[[127 125 122 125 133 124 122 122 127 123 129 121 134 127 124]
 [111 114 128 125 128 117 126 130 129 131 128 122 132 125 115]
 [132 128 121 115 132 123 121 120 120 121 129 137 135 114 124]
 [138 110 126 114 133 107 119 115 118 136 128 139 135 113 100]]
:
[[138 110 126 114 133 107 119 115 118 136 128 139 135 113 100]
 [132 128 121 115 132 123 121 120 120 121 129 137 135 114 124]
 [127 125 122 125 133 124 122 122 127 123 129 121 134 127 124]
 [111 114 128 125 128 117 126 130 129 131 128 122 132 125 115]]

[[143 110 120 124 135 125 123 134 127 131 125]
 [125 112 116 104 146 138 130 128 147 120 129]
 [131 110 115 105 154 134 128 131 153 122 127]]
:
[[143 110 120 124 135 125 123 134 127 131 125]
 [131 110 115 105 154 134 128 131 153 122 127]
 [125 112 116 104 146 138 130 128 147 120 129]]

[[116 128 142 117 121 140 122 136 140 115 145]
 [126 129 134 125 133 125 123 131 120 123 130]
 [114 119 142 147 114 109 146 124 118 120 121]
 [123 125 118 117 117 126 137 122 126 123 125]
 [128 143 146 131 126 133 123 115 128 108 103]]
:
[[128 143 146 131 126 133 123 115 128 108 103]
 [126 129 134 125 133 125 123 131 120 123 130]
 [123 125 118 117 117 126 137 122 126 123 125]
 [116 128 142 117 121 140 122 136 140 115 145]
 [114 119 142 147 114 109 146 124 118 120 121]]

[[124 129 130 133 128 119 142 130 110 125]
 [126 128 126 128 129 126 128 127 128 126]
 [127 125 128 129 130 128 128 128 130 131]
 [125 127 132 124 124 132 130 128 129 132]
 [131 124 127 129 133 128 129 126 132 125]
 [141 120 125 136 101 126 123 109 121 129]]
:
[[141 120 125 136 101 126 123 109 121 129]
 [131 124 127 129 133 128 129 126 132 125]
 [127 125 128 129 130 128 128 128 130 131]
 [126 128 126 128 129 126 128 127 128 126]
 [125 127 132 124 124 132 130 128 129 132]
 [124 129 130 133 128 119 142 130 110 125]]

[[147 135 146 120 133 136 117 123]
 [113 121 106 129 123 109 131 143]
 [152 133 150 120 132 143 121 116]
 [121 123 113 126 127 118 135 133]
 [127 131 129 127 130 127 126 130]
 [141 136 141 122 134 136 132 122]
 [139 133 138 124 131 134 125 124]
 [134 126 133 127 128 132 125 123]
 [153 144 158 119 137 144 119 118]
 [120 120 114 131 126 120 134 131]
 [123 126 127 132 125 129 129 128]]
:
[[153 144 158 119 137 144 119 118]
 [152 133 150 120 132 143 121 116]
 [147 135 146 120 133 136 117 123]
 [141 136 141 122 134 136 132 122]
 [139 133 138 124 131 134 125 124]
 [134 126 133 127 128 132 125 123]
 [127 131 129 127 130 127 126 130]
 [123 126 127 132 125 129 129 128]
 [121 123 113 126 127 118 135 133]
 [120 120 114 131 126 120 134 131]
 [113 121 106 129 123 109 131 143]]

[[118 131 123 148 130 125 138 123 121 133 135 114 118 127]
 [119 124 131 116 130 127 122 147 148 113 138 151 147 133]
 [136 129 112 127 125 132 131 126 114 129 122 122 132 125]
 [120 127 118 137 127 120 129 119 118 135 124 116 113 126]]
:
[[136 129 112 127 125 132 131 126 114 129 122 122 132 125]
 [120 127 118 137 127 120 129 119 118 135 124 116 113 126]
 [119 124 131 116 130 127 122 147 148 113 138 151 147 133]
 [118 131 123 148 130 125 138 123 121 133 135 114 118 127]]

[[144 124 103 133 137 125]
 [126 113 141 143 114 115]
 [138 105 140 132 138 139]]
:
[[144 124 103 133 137 125]
 [138 105 140 132 138 139]
 [126 113 141 143 114 115]]
---
[[127 136 127]
 [125 149 130]
 [123 150 134]
 [123 149 133]
 [124 141 134]]
:
[[149 130]
 [150 134]]

[[122 128 109 118 130]
 [117 117 113 112 134]
 [149 135 143 135 113]
 [117 146 148 121 137]
 [131 135 125 121 110]]
:
[[117 113]
 [135 143]]

[[119 127 103 148 129]
 [139 150 141 119 144]
 [121 141 136 152 125]
 [135 129 131 145 119]
 [111 144 138 145 146]]
:
[[150 141]
 [141 136]]

[[135 114 150 111]
 [102 122 135 127]
 [126 127 130 129]]
:
[[122 135]
 [127 130]]

[[129 137 140]
 [129 100 142]
 [133 125 150]]
:
[[100 142]
 [125 150]]

[[122 145 113 154]
 [140 114 138 152]
 [122 142 116 154]
 [134 112 141 152]]
:
[[114 138]
 [142 116]]

[[131 124 139]
 [149 147 135]
 [125 134 126]
 [109 100 114]]
:
[[147 135]
 [134 126]]

[[114 110 138 138 118]
 [132 102 118 118 120]
 [112 111 141 140 117]]
:
[[102 118]
 [111 141]]
---
[[125 111 138 102 127]
 [128 127 128 129 129]
 [128 130 128 129 127]
 [130 138 118 142 117]]
:
[[128 127 128]
 [128 130 128]]

[[131 153 147]
 [138 156 128]
 [155 148 130]]
:
[[138 156 128]
 [155 148 130]]

[[134 123 125 143]
 [108 150 135 128]
 [140 113 120 123]
 [126 126 131 142]
 [138 109 131 124]]
:
[[108 150 135]
 [140 113 120]]

[[130 141 133 123]
 [127 153 113 115]
 [131 132 133 129]
 [123 140 119 124]
 [129 131 133 129]]
:
[[127 153 113]
 [131 132 133]]

[[113 134 127]
 [119 123 137]
 [112 114 142]
 [137 147 102]
 [133 142 111]]
:
[[119 123 137]
 [112 114 142]]

[[149 126 120]
 [128 150 121]
 [139 126 141]]
:
[[128 150 121]
 [139 126 141]]

[[136 143 131 140 138]
 [118 105 122 104 113]
 [129 117 135 142 135]
 [133 125 123 153 155]]
:
[[118 105 122]
 [129 117 135]]

[[111 120 132 144 106]
 [135 135 115 111 146]
 [131 130 134 119 147]]
:
[[135 135 115]
 [131 130 134]]

[[101 131 152]
 [108 136 114]
 [144 121 145]]
:
[[108 136 114]
 [144 121 145]]
